(in the rows, 128 means zero)
One turn sends every row of this set to another row. A few are shown first. Where does it send the rows asked after them?
J877: [114 110 111 131 113 119 119  92 129 119  95 127 146 144 159 112 127  98
 170 118 106 123 123 119]
J274: [118 112 114 115 114 107 125  87 137 121 107 125 148 141 145 103 136  93
 164 130 101 122 131 121]
J321: [127 143 100  96 152 121 100 132 104 142 121 122 124 115 126 136 111 154
  95 110 132 124 161 157]
J73: [112 132 154 140 124 122 158  80 123 114 107 126 129 138 104 124 125  97
 144 121 133 119 150  90]
J917: [125 142  98 105 152 129  97 135 100 143 115 123 123 116 132 140 106 156
  97 107 135 124 157 156]
J288: [110 130 152 149 123 129 155  83 117 113  99 128 127 140 114 130 118 100
 148 111 136 120 146  90]
J584: [132 163 133 152 131 121 142 115 146 138 165 162 157 120 127 137 134 117
 122 123 106 168 121 122]
J612: [108 131 147 158 124 139 151  86 116 115  93 125 124 141 116 135 120 101
 145 123 142 120 141  82]
J478: [149 125 118 103 172 149 127 139 121 138 123 133  90  91 134 142 139 141
 108 118 140 129 104 152]
J42: [152 125 123  96 172 141 130 137 123 137 129 134  93  90 130 138 140 139
 110 113 135 129 109 157]
J150: [151 126 120  98 172 145 129 137 124 139 127 133  92  91 130 140 141 139
 107 120 139 129 107 152]
J427: [113 133 148 140 125 128 156  81 125 118 105 122 127 138 102 128 131  96
 138 138 137 118 147  83]
J947: [124 161 123 176 131 145 133 124 134 138 146 163 151 124 146 150 124 123
 125 121 118 170 107 113]
J39: [119 114 107 114 116 115 122  88 143 126 105 118 146 140 139 107 146  92
 155 157 107 121 128 111]
J916: [132 165 124 155 134 131 139 117 148 142 162 157 154 119 125 140 142 116
 114 147 114 167 117 111]
J525: [109 133 144 151 125 139 152  85 121 118  97 122 124 139 110 134 128  98
 139 139 143 119 142  78]
J428: [124 143  93 108 152 135  95 137 100 145 111 120 121 116 132 143 111 156
  93 118 140 124 154 151]
J644: [115 114  99 130 116 131 116  93 136 128  93 118 142 142 150 116 142  96
 155 162 116 121 120 103]
J980: [128 164 118 169 132 146 134 122 141 143 150 157 150 122 136 149 136 119
 116 145 121 168 108 106]
J91: [149 123 120 104 171 149 127 139 119 137 123 135  90  92 136 142 135 142
 112 109 139 129 104 155]
J928: [111 111 101 140 114 134 114  96 128 124  86 123 142 144 161 118 130  99
 165 138 115 123 117 108]
J22: [126 145  93 102 153 132  97 136 106 147 115 117 122 115 125 141 116 155
  89 129 139 124 156 148]
J499: [128 159 131 165 129 130 138 118 137 135 156 166 155 123 140 142 124 120
 128 107 109 169 116 123]
J553: [128 144  97  95 153 123 100 133 107 145 121 118 124 114 122 136 117 153
  90 125 134 124 160 153]
J212: [151 124 123 100 171 143 130 138 120 135 126 136  92  91 134 139 135 140
 113 106 136 129 107 157]

J321 -> J917
J499 -> J947
J478 -> J150
Now these:
J73 -> J288
J644 -> J39

One turn sends every row of this set to another row. A few are shown first. Where does it send the rows asked after them?
J698: [141 139 106 122 187 126 106 127 143 146 130 171 166 169 108 117 100 143
 108 132]
J761: [137 118 106 153 172 121 133  79 117 104  97 154 159 103 120 133 137 155
 121 143]
J922: [149 150 126 138 146 117 136 135 133 142 125  88 159  98 137 110 147 144
 102 156]
J135: [184 133 110 156  84 125 130 120 118 133  79 142 174 143 116 122 128 144
 120 119]
J519: [155 141 110 129  95 126 119 156 137 137 123 111 153 134 160 128 135 142
 119 121]
J539: [154  97 121 108 149 130 112 119 119 149 134 157 170 175  99 110 116 122
 120 131]
J681: [125 139  97 161 105 122 147  64 126 127 119 122 158 120 131 121  97 135
 109 156]
J128: [139 128 110 114 185 130 109 125 135 138 123 170 170 167 109 117  94 140
 113 133]
J331: [154 139 110 127  95 126 120 155 136 136 122 111 154 134 160 129 134 141
 120 121]
J874: [142 142  98 174 178 113 126  83 135 122 114 156 147 108 117 132 151 162
 110 140]
J997: [150  92 119 118 162 133 123 134 105 128 123 162 177 160 110 119 117 127
 126 144]
J324: [154 142 109 129  95 125 119 155 138 139 125 111 152 135 159 128 136 143
 119 121]
J567: [139 129 108 119 190 130 112 130 132 133 121 172 171 162 113 119  96 142
 114 137]
J577: [153 109 111 144 178 129 127 150 108 124 128 167 174 151 117 126 131 136
 122 152]
J637: [154 169  98 131 167 106 137  70 144 134 114 165 137 171 137 114 144 148
  95 145]
J961: [125 143  94 170 112 121 150  70 125 123 118 125 158 115 135 124 101 139
 108 160]
J243: [138 111 115 117 141 120 113  44 134 139 108 143 152 133  99 114 123 141
 116 119]
J624: [140 136 106 126 193 129 112 134 136 134 124 173 169 161 114 121 100 145
 112 138]
J292: [150 149 130 120 129 115 124 116 145 163 134  82 154 115 125 100 141 137
  97 142]
J803: [146 151  98 166 166 108 114  68 154 148 128 152 138 124 104 123 152 159
 101 126]
J675: [158 118 114 122 153 123 105 120 136 167 149 158 160 181  94 108 127 127
 110 127]
J532: [126 144  96 159 101 120 142  59 133 137 124 121 154 126 127 118  98 134
 106 152]
J364: [129 153  93 167 105 117 141  62 139 141 130 122 150 127 127 118 104 137
 102 151]
J548: [141 140 105 128 192 126 108 132 141 141 129 173 166 165 111 119 102 145
 108 135]
J60: [129 158  90 177 111 116 144  69 138 137 130 125 150 121 131 122 107 141
 101 155]
J492: [187 147 106 162  84 120 124 118 131 149  91 141 166 150 111 118 134 145
 113 114]
J142: [144 128 135 111 130 123 134 119 125 140 116  82 166 105 132 105 131 134
 109 150]
J924: [127 153  90 178 115 118 148  73 131 128 124 125 154 116 134 124 107 141
 105 160]
J544: [140 133 108 115 184 128 106 123 140 144 127 170 168 170 108 115  96 141
 110 131]
J50: [184 138 106 165  91 123 134 128 117 129  79 144 173 138 119 125 133 147
 119 124]
J995: [152 165  97 139 176 108 146  81 133 118 105 169 142 160 145 120 146 151
 100 154]
J678: [146 135 135 108 124 120 127 111 135 155 124  80 160 114 126 100 132 133
 103 143]
J520: [150 157 125 136 140 114 128 127 144 157 134  85 153 107 130 106 148 142
  97 149]
J713: [160 134 105 148 168 119 109 137 140 163 154 163 156 172 102 115 141 136
 106 135]
J192: [148 142 109 101 152 114 138  55 129 125 100 161 147 174 135 110 127 137
 105 142]
J933: [158 130 104 159 181 122 121 152 126 142 143 169 163 157 112 124 143 141
 112 147]
J914: [145 136 131 126 141 122 138 131 124 133 117  86 165  98 138 111 138 140
 108 157]
J847: [187 152 102 172  90 119 127 125 130 144  91 143 165 145 115 122 139 149
 112 118]
J695: [148 149 102 127 173 114 150  79 121 105  94 168 149 155 148 121 137 147
 107 157]
J185: [152 158 104 112 155 108 133  58 142 138 111 161 138 179 131 108 135 141
  97 139]
J257: [146 137 108 108 161 116 147  66 119 109  91 164 152 162 142 116 127 140
 110 151]
J689: [143 136 106 137 147 112 107  49 153 156 125 145 140 137  95 114 138 148
 104 116]
J588: [155 140 110 125  93 126 118 153 138 139 124 110 153 136 159 127 135 141
 119 120]
J729: [135 101 115 125 153 124 126  59 116 113  94 147 161 116 110 124 123 145
 124 133]
J869: [186 147 103 174  95 121 131 130 124 135  85 145 169 139 119 126 138 150
 115 123]
J32: [185 138 109 154  80 123 125 115 125 143  85 140 170 149 112 118 129 143
 116 115]
J829: [154 139 110 126  93 126 119 154 136 137 123 110 154 135 159 128 134 141
 120 121]
J392: [155 141 110 127  94 125 118 154 139 140 125 111 152 136 159 128 135 141
 119 120]

J532 -> J364
J243 -> J689
J520 -> J922
Now these:
J637 -> J995
J544 -> J698
J492 -> J847
J933 -> J577

One turn sends every row of this set to another row. A few are shown first. Where does it send the rows asked after them?
J375: [143 164  95 122 145 148 151 126 121 138 132 103  80 138]
J99: [135 151 114 143 124 152 124 101 119 148 166 137 103 164]
J368: [ 78 123 110 134 155 180 127 130 119 119 162 131  70 136]
J236: [ 87 160  98 129 149 155 144 144 121 139 152 124  63 138]
J959: [114 134 158 163 135 158 129 132 173 162 131 120 109 142]
J582: [115  98 151 166 138 165 147 149 152 147 144 107 117 125]
J77: [103 115 117 126 120 132 110 127 128 127 122  82 120 104]
J890: [ 88 104 145 137 133 199 128 130 137 107 135 124 109 119]
J26: [107 148  99 122 134 134 132 140 129 101 126 165 108 137]
J172: [135 104 122 110 162 177 142 158 134 146 147 109 125 119]
J382: [ 85 114 124 141 106 171 125 166 108 111 107 112 113 132]
J913: [115 146 124 128 122 147  99 118 125 155 103  87 102 115]
J994: [ 98 149 108 118 143 114 130 168 119 120 131 119  84 125]
J134: [123 116 110 146 142 168 127 149  86 104 114 131  86 158]
J354: [144 143 117 150 148 157 147 133  92 126 141 125  85 170]
J734: [106 109 139  91 136 123 104 124 122 148 123 113  92 139]
J386: [115 124 173 146 138 168 128 104 135 116 158 127 114 148]
J988: [117 182 122 121 123 148 156 130 132 147 131 100  99 123]
J865: [102 155 130 119 115 124 138 159 119 116 104 113 109 124]
J901: [114  96 119 144 152 199 129 140 133 105 125 134  87 139]
J835: [114  92 129 149 127 147 131 148 131 123 140  91 137 114]
J463: [134 143 121 101 156 183 107 140 136 162 113 118 107 129]
J286: [106 123 152 143 163 163 108 114 135 120 168 140  84 152]
J264: [ 97 108  95 141 111 152 125 168 116 113 122 148 109 139]
J787: [110  99 158 118 146 132 140 149 147 158 141 131  96 154]
J915: [127 161 144 149 121 164 142 108 119 151 158 103 107 161]
J543: [119 136 117 132 145 147 135 109 132 105 162 165 113 147]
J868: [108 102  95 115 120 151 115 138 128 135 145  92 135 163]
J701: [128 158 142 151 126 155 104 121 150 164 108 111 111 142]
J295: [113 131 114 134 124 164 116 145 155 162 130 119 121 188]

J368 -> J134
J295 -> J787
Now these:
J890 -> J382
J99 -> J286
J701 -> J959

One turn sends every row of this set to another row. A few are shown first. Where does it send the rows asked after them?
J449: [141 133 152 158 144 125 101 158 146 133 131 118 121 120 142 112 138 114
  97 147 180 151 125 124  91 118 113 147 120 136 156 137 119 155]
J358: [143 123 109 122 146 107 129  84 115 107 154  98 126 126 146 102 130 124
 114 101 181 119 127 131 113 116 135 114 130 115 147 135  98 113]
J394: [114  96 102 129 136 136 143 131 133 143  79 132 113 147 115 120  93 136
 151 136 130 138  99 107 130 128 116 146 130 157 129 162 123 100]
J728: [139 118 143 126 119 133 102 136 126 153 157 109 131 145 148 110 140 132
 108 146 155 146 106 151  95 167 111 136  78 138 156 129 126 117]
J545: [158 124 163 145 132 131  94 154 135 144 129 106 131 136 134 109 139 120
 112 141 166 154 117 136  98 143 116 146  87 141 160 144 114 132]
J630: [131 114 138  88 138  94 115 120 158 169  66 131 133 124 120  95 137 132
 116 142  80 115 134 148 133 148 130 135 124 134 142 134 128 136]
J16: [114 118 131  95 137  95 154 104 138 155  93 131 124  93 150  87 126 134
  86 158  85 128 127 130 145 136 123 128 142 116 139 114 123 131]
J653: [136 127 104 132 149 103 111 106 108 112 149  88 131 148 144 104 136 117
 120  85 172 126 142 123 126 119 131 122 128 105 146 126 107 135]
J413: [111 121 122 126 124 130 113 130 132 147 177 121 121 135 165 113 138 135
  90 156 159 139 110 148  84 157 104 130 107 130 148 113 139 130]
J576: [113 131 127 146 140 127 112 142 145 135 160 127 115 120 161 115 138 124
  83 156 175 143 122 130  83 126 104 136 134 128 148 119 135 154]
J941: [121 114 135  87 132  94 139 107 153 172  85 133 132 103 139  85 128 133
 104 150  81 120 125 151 132 155 132 125 133 131 140 125 127 118]
J891: [107 146 163  97 160 128 137 152 162 115 151 124 112 106 108 118 137 120
 139 124 103 151 112 127 121  92 159 149 137 109 124  99 122 120]
J104: [107 155 117  77 141 121 131 158 158 135 173 115 124 122  96 103 123 122
 135 109  90 145 100 148 123 120 147 124 132 116 135 115 128 119]
J316: [ 93  86  89 145 130 133 143 147 128 146 105 141 130 150 151 116  90 125
 143 134 110 145 110 125 137 140 118 141 157 135 127 123 134 100]
J255: [126 148 129  70 144 131 126 146 155 122 156 112 118 123  78 115 128 134
 140 116  92 140  93 139 120 109 143 130 115 123 140 129 115 118]
J953: [ 99  82 120 144 141 137 139 131 138 135  79 140 101 135 126 123 109 133
 150 139 130 140 109 102 129 109 117 155 143 152 126 150 132 103]
J186: [128 124 121 136 149 102  95 110 125 122 137  97 133 162 148 113 151 112
 137  78 168 119 150 138 116 131 146 135 123 109 134 119 124 133]
J430: [126 144 157  82 155 135 130 143 158 110 142 118 110 113  85 124 138 133
 142 124  99 144 101 126 118  90 149 145 118 118 133 118 111 118]
J217: [130 118 136 128 146 107 102  92 141 123 135 111 128 148 151 117 154 117
 144  90 176 108 142 155  99 134 157 136 124 123 128 120 124 108]
J179: [ 86  76 112 155 137 136 139 141 135 134  94 145 113 136 150 121 109 127
 146 138 118 143 116 113 133 115 120 151 160 138 125 125 139 103]
J793: [ 95 153 138  94 152 119 137 161 162 131 168 122 121 111 116 105 129 114
 135 115  96 152 112 139 124 111 156 136 146 108 126  96 131 120]
J934: [131 117 137  96 149  97 113 127 146 150  60 126 125 127 120 102 139 134
 104 145  84 121 142 124 144 125 122 144 129 123 140 127 125 161]
J18: [120 120 131 100 150  97 138 117 133 142  77 126 119 109 138  97 132 135
  87 155  87 128 137 113 151 118 116 140 140 111 139 114 123 157]
J566: [110  99  83 129 129 133 146 142 127 150  97 132 129 157 129 115  80 131
 146 133 119 142 100 121 136 147 117 136 138 148 130 146 124  98]
J564: [138 118 129 122 145 110 124  75 135 115 145 112 124 126 151 110 141 122
 129 104 185 108 128 151  97 125 150 123 128 125 137 131 108  96]

J255 -> J104
J413 -> J576
Now these:
J179 -> J953
J564 -> J358
J16 -> J18

One turn sends every row of this set to another row. A few are shown first. Where does it send the rows asked after them?
J927: [113 108  85 131 130 137 110 120 106  77 125 133 120 157  87 131 148 119
 127  96 125]
J75: [ 97 142 135 118 122 116 100 142 138 138 127 126 107  96 141 142 147 113
 122 123 127]
J731: [123 116  84 136 122 137 122 132 113  72 132 141 143 146  82 133 139 122
 125 104 144]
J174: [148 125 110 133 143 113 115 102 143 168 104 128 118 152  92 138 150 112
 118 170 129]
J593: [157 152 108 147 139 125  96 121 117 157 163 134 132 118 109 124 123 158
  85 140 120]
J779: [111 148 108  97 139 121 142 132 106 147 113 131 158 132 140 134  96 145
 119 155 102]
J846: [131 121 119 118 143 130 106 141 139 164 155 122 139 132 128 124 148 169
  91 147 105]
J230: [116 111  77 131 124 137 119 121 106  84 129 148 125 155  90 128 139 118
 130  98 139]
J201: [109 110  87 133 118 140 104 123 106  78 126 132 133 149  78 136 137 125
 123 100 134]
J115: [126 114  83 132 130 135 124 131 114  74 137 143 132 150  95 128 150 118
 127  94 134]
J790: [144 110 114 115 138 103 132 124 109 135 141 105 120 153 143 140  92 158
 115 157  91]
J5: [122 158 134 137 165 113 119 149 111 118 113 111  93 101  96 115 132 144
 108 162 130]
J754: [138 149 120  93 154 120 152 125 105 142 112 138 119 122 129 160 126  98
 123 145 107]
J408: [108 155 113 102 145 121 141 127 104 123 116 135 129 110 145 168 114 106
 130 136 102]
J377: [117 105 102 136 124 124 117 146 114  78 129 137 141 111 104  94 141 141
 143 123 149]
J177: [146 119 104 148 126 126  94 114 151 162 164 135 132 131 115 155 148 140
 100 144 129]
J828: [162 123 120 125 120 103 117 101 118 142 122 107 130 143 104 172  96 117
 115 162 110]
J356: [159 143 103 148 140 100 113 101  95 132 132 111 111 143 109 133  82 147
 109 159 105]
J982: [117  90  86 139 144 142  92 114 106 103 128 132 136 141  87 101 161 154
 128 123 115]
J954: [106 120 124 116 156 120 140 153 122 137 106 115 109 127 104 123 121 160
 117 187 137]
J739: [144 120  95 159 149 106 119 100 151 141 113 121 126 158  96 147 144 127
 126 180 128]
J957: [137 135 148 115 146 110 133 151 136 124 108 110 106 105 100 152 145 111
 117 165 137]
J640: [154 117  96 140 126 110 118  94 118 136 146 120 131 150 123 178  97 131
 117 155 105]
J85: [134 125 113 135 156  97 130 128 150 139 103 106 138 160 119 107 143 149
 125 177 108]
J978: [106 127 132 114 110 105 105 147 140 156 130 122 120 121 146 105 119 148
 119 139 132]
J587: [167 124 119 125 123 124 115 123 139 168 159 140 129 123 113 157 135 125
  97 145 135]
J781: [103 139 128 123 160 116 139 147 130 111 100 118 101 107 107 153 145 116
 130 169 135]
J379: [144  88  82 134 130 130 117 122  98  92 160 144 135 136 120 107 132 148
 133 110 120]
J477: [119 167 131 127 130 104  94 132 112 141 128 124 101 103 140 103 122 129
 113 117 114]
J325: [107 100  82 120 149 140 131 125  80  88 116 147 122 130 102 107 129 140
 145 129 127]
J447: [120 113  91 132 125 136 112 130 109  66 132 127 141 146  83 139 142 124
 122  98 127]
J591: [138 100  88 143 133 121 115 118 105  71 123 117 164 141  94 113 129 147
 139 133 111]
J251: [119 142 144 103 118 113  96 126 129 155 116 118 111 110 130 145 140 102
 115 123 111]
J658: [151 154 100 163 155 102 109 108 134 149 113 125 121 145  97  97 137 140
 113 166 127]
J635: [ 99 114  96 119 118 140  96 124  90  92 122 133 158 116 105 112 127 143
 134 107 113]
J585: [131 182 110 118 165 115 141 129  90 125 113 132 129 112 127 125 108 128
 115 144 101]

J982 -> J325
J954 -> J790
Now these:
J739 -> J408
J174 -> J754
J447 -> J201
J658 -> J585

